Each path below is one point turned by a fixed rotation once a step. After each direction that follows a path, write how fast that rotation turns it, in degrees a step (0 if it stays still).
Each turn is a multiple of 5 degrees from 10 to 175, or 0.
Each row of a path follows its step; steps can be skipped.

step 2: [-17  -2   3   6  18   6  24 -13 -18  -8 -27  13   5  30  -8  -3   1 -12
 -13  -3   3  11 -10  14   8  -2  -4  -1  11  -6  -6  -2  13 -10  -4  -1
 -10  22   5  -2 -13]
step 6: [ -4 -10 -12   3  16  10  21   8   4   9  -3  17  -1   4   1   5  12 -22
 -14  23   1  -6  -1  20   2  14   4   0  -8  -5  -6   8  -9 -13   3  14
  33  -1 -18 -15  -1]
step 8: [  3   8  27   2 -12  -7  -7   2  19 -14  15  18 -12  24 -15  -6  12  -7
  -5  10  -1   3  -3   6   5   2  16  19  12   6  11   6 -19   9   5  17
  20  11   8  -1  -6]
step 13: [ -4   5   9   1  -4 -10  -8  -9 -13   6 -12  16  16 -19   2  12 -10   6
  -8  -2   3 -21  -1   0   1 -27  -1 -18 -13  12  27  -6  18  28  -9  -1
  -7   4  -4   5  -4]
step 14: [ -4  13  -2  -7  -9   2  21   4  19  15  -3  -7 -16  -4   6   9  11  -2
  11   2 -15   7 -17  11  19 -23  -8   7 -20   3   4 -10  19   8   7   0
  -2  -2  13 -24 -21]
step 17: [-18  -2  10   2  -8   5  -3   4 -17  12   3  16  12  16  -9   8  -5  10
  -1   8  17 -10 -12  11  10 -15 -10   1  -1  -1 -22  -7  22 -12  -9  -7
  -9  34   0   7 -14]
step 18: [ -7   5   2 -16  -5  23  -1   6   4  -2   5  -6   4  -3  -9  28  -6  -1
  -2  18 -15   6 -21 -14   6   8   2  22   9   5  -3  17  24 -23   9  -6
 -13 -11  -4 -15   6]
step 19: [ 15  -3  -9   6   2   4  14  10 -17 -12 -11  -7   8  22  -3   0   6  19
 -14  24  -3  -5   7  17  -2   4   2 -15  31  18  -2  -4  17  -5  -7  14
  -6   5 -14  -5  14]
step 20: [-15  -7   8 -24  10   3  20   1   0 -19  -2 -16   7  11  -3 -13  -3 -11
 -26   5   1  20 -19   7   2 -20   6  -4  -1   0 -23  10  -2 -17   4  -3
  18  -8  -3   8   6]
[ -4   7  -2  -2   1   1   5   2  -1   6   0   1   5   6   4  -5   1   4
  -3  -8   0  -1  -3   1  -2   4   0   3  -1   4 -10  -3  -1   2  -2  -7
  -1  -6   2   5  -2] -> 140
[ 6  3  5  0  2  6  4 -6 -2  0 -3 -1 -4 -7  3 -2  2  2 -1  0  1 -3  1 -2
 -1  2  2  0 -4 -3  5 -6  9 -3 -3 -5 -1  3  8  2 -6] -> 25
[ 3 -1 -2 -9  6  4 -4  2 -1  2 -1  1 -2  0 -5  2 -2  9  5  0  0 -7 -2  0
  1  2 -5  5  1  2  0  2 -6 -1 -2  4  7  3  3 -1 -7] -> 40
[  2  -2   2   2   4   2  -4   1  -4  -2  -6  -3   2   6   1  -1   0   5
 -12  -1   4   1   6  -1  -2  -2   0   2   1  -3   2  -1  -1   6   6   6
   3  -2   9  -1   5] -> 100
[ 3 -4 -5  0  4  1  2  3 -1 -6  3  6  3  0  5  9 -3 -4 -3 -1 -8 -5  4 -5
  3  6 -2 -3  3  1 -1 -9 -1  1  3 -2  2 -2 -2  1 -1] -> 115
[  2   5   0   7  -4   2  -5   1  -3  -2  -7  -1  -1   2   2   3  -4  -1
   5   2  -3   1  -3  -7 -10  -1   2   3  -2  -5  -9  -3  -3  -1   3   2
   0   6  -2   1  -3] -> 55

step 1: [ -1  -4 -14   7  -5  -2   1  17   4 -13  18   2  30   7  13  -5 -10  -3
 -17 -14  32  -7  -6 -16  14  -4 -13  23  -1  12   1  18  -3  10  -1   4
   2   2 -18   9  -3]
step 2: [ 33  -1  14   3 -10  -8  -9  10  -5 -18 -16 -11   1  14  -4 -22 -16  -1
   5   0   2  -7   9  -6  10  -2  12   4  14 -23  -1 -17   7  26 -13  -8
  -5   8 -11  -3 -14]
step 3: [-12  -1  -2  -4   0  -1  -3   7  10  -1  -5 -12   6 -13  -1  -1 -15   8
   1  13   1   1  -6  29  10 -19   6  -1  -6  -2 -15 -16  25  -5   1   0
 -21  39  23   8  -1]
step 5: [-11 -17   7 -10   4  15   5  -2 -18  24   5 -11  -8 -14 -12   8  -1  15
  14   2  -4  -1   1 -33  -6  -9   8  -4   7   4 -17   0  -2  14 -26 -18
  -4  -5 -18  -2  10]
step 16: [-23  -2  18 -21 -17  35   9  -5   1   9 -15  -1  12  -9  -6   1  -9   0
  -1 -18 -17  -1  13   7  12  11  -9 -11  22  11   2  10   8   4  -5   5
  -8  -4 -11  15   3]
step 17: [-16  -3   1 -17   0 -17  14  -5  14  14  -6   6 -19  20 -23   3   3   8
  22  -9  33   0   1  -8   2  -5   4   1   3  -1  17  23   5   7 -13  -9
 -15 -10   5   9   2]
step 20: [  0   7  -8  -6  14 -17   7  29  -5  10   9  -7 -10   5  15  12 -12  29
  -1  12   7 -14  11  20 -11 -10 -14  -9  23   5   4  -7  -2  12  22   4
  -6   4  -2 -14  -1]
step 23: [  2 -17 -12  11  18   2  -2  14   1 -12  -7 -32  -3  -2  18  -2   6   0
  16  -8   0  16 -12   0  22  -5  -2  24   9  -3 -12   8  13  10   0   1
  16  29  -1  -3  -2]
step 24: [  5  -5  21 -12 -25  22   1  -1  -3  -3  -2 -11  -4 -11  23   0   0   2
 -20  -3   2 -23  -8  19  20   9  12   8   8 -28  -5   2   7   3  -6 -10
  -6   0   0  19  14]
[  5   2   2   5   1  -1  -2   3   1   3   1   3   3  -1  -6  -8  -2  -1
  -4   1  -4  -1   4   6   0 -11  -7  -7   0   3   6  -4  -3   2  -1   3
  -2   6  -1   1  -3] -> 60
[  5  -3  11  -3   0  -3  -2  -2   0   3   4   2  -1  -2   5   0   1  -6
  -4 -11  -4  -2  -5   0   1   1  -2   0  -1   0  -6  -3   2   4  -1   3
   1  -5  -4  -4  -5] -> 130
[ -4   1  -1   1   8   5   2   2   6   0   4   6   2  -2  -2   3   2  -2
  -2  -3   3 -10  -5  -3   2  -2   7  -2  -1   3  -2  -6  -2   6   1  -2
   0   5   2   1   6] -> 175
[  1  11   0   0  -1   1  -4  -2   2   0   1 -10  -3  -2  -5  -5  -1  -1
  -1   3  -3  -4  -2  -2  -2   4   2   1   3   3  -4  -3   1   1  -7   8
  -2  -6  -2   5   5] -> 130
[  0   0  -6   2  -2  -3  -1  -9   2  -1  -4   4  -2   1   2   0   1   1
   3  -1  -4   0   1   0   0   5  -1   1 -10   4  -5  -6   1  -3  -1   9
   1   9   5   1  -5] -> 95
[ -2  -1  -1  -2  -1  -1  -4   2   5  -8 -11   2   4   3  -5   0  -3  -2
   1  -8   3   4  -2  -8  -2   1  -4   1   2   4   2   5  -2   7  -1   2
  -6  -1   0  -1  -2] -> 70
